One turn moves each row of this set onto another row. After a few examples, where does it send each row asked below?
K738: [-19 -36 -29  -6   1  15   7  -3  26 -18  12   7  -2 -12  -7  -4  18   9
  20  13 -10 -15  -1  10]
K442: [  2   5   3  31 -28  -9 -17  10 -23 -17  -5  17  11   1 -28   3  -3  11
   3 -18   0  -5  41 -14]
K75: [-12 -29 -36 -11 -10  17  11  -1  22 -19  11   8  -3 -16  -7  -6  13   7
  14  18 -11 -19  -5  20]
K954: [ 10  -1  -6  26 -25 -15 -17   6 -31 -10  -4  22  -7   2 -27 -11  -7   5
  10 -15  -7  -1  35 -19]
K825: [  4 -18  -9  10 -23  33  -6 -19   7 -16   9   4   1  -9 -31  13 -14   8
  14 -29 -10 -21  -5   5]
K519: [ 12   3  12   3  -5 -30  -2  38  -6  -6   6  18  -1 -14 -18  10  -1   9
   2  19 -27  -1  38   0]
K862: [-15 -40 -37  -5  -5  11   9  -6  20 -21   8   1   5  -7 -16 -12   6   3
  13  10 -10  -9  -9  16]
K786: [  6 -31  -2  -6 -20   8 -18   9   8   5  41   6  16 -19  -7  16 -11  11
  -6  11 -30 -24  -2  13]
K203: [ 12   9  19   4   7 -14  -8  36 -20 -12  14  22  -7  -9 -12  -2   2   1
   1  17 -24   3  28  -1]
K47: [ 12  15  11   8   3 -16 -13  37  -9   1  14  18  -2  -6 -12   2 -11   9
  -1  23 -27   4  28  -2]
K87: [  2 -32   5 -10 -18   1 -22   6  13   5  40  -1   7 -22  -2  16 -12   2
   1   6 -23 -23   2   9]
K145: [  8 -18 -11   9 -27  30  -9 -16   4 -21  18   1  14  -4 -34   5 -19   3
   7 -21 -14 -12 -13   9]
K250: [  3 -17 -20   7 -26  34  -9 -25   0 -20  11   7  11  -8 -23   7 -18   9
   9 -24 -11 -23  -1  10]
K800: [-12  -7  -5  17   0  -9  10  21 -17 -18 -22  16 -19 -14  -7 -17  12   0
  -5   4  14  -1  31  10]
K377: [  3  11 -14  33 -25  -9 -21   5 -19 -11  -4  17  -4   0 -31 -11 -14  11
   2 -15  -1  -3  36 -15]
K117: [-18   6 -16  14   4  -5   7  28  -9 -13 -22  10 -14  -9  -8 -16   8   1
  -1  14  14  -4  26  13]
K884: [  0 -35  -1  -9 -16   1 -15   7  12  -2  38  -3  15 -25 -10  11 -15   1
  -7  14 -23  -8  -6  20]
K283: [-10   5  -9   6   0 -12  14  22  -8 -26 -28   8  -7  -1  -5 -13  10  -2
   9   6   9 -10  33   8]

K800 goes to K203
K825 goes to K738
Now these:
K283 goes to K519
K862 goes to K884
K47 goes to K377
K75 goes to K786

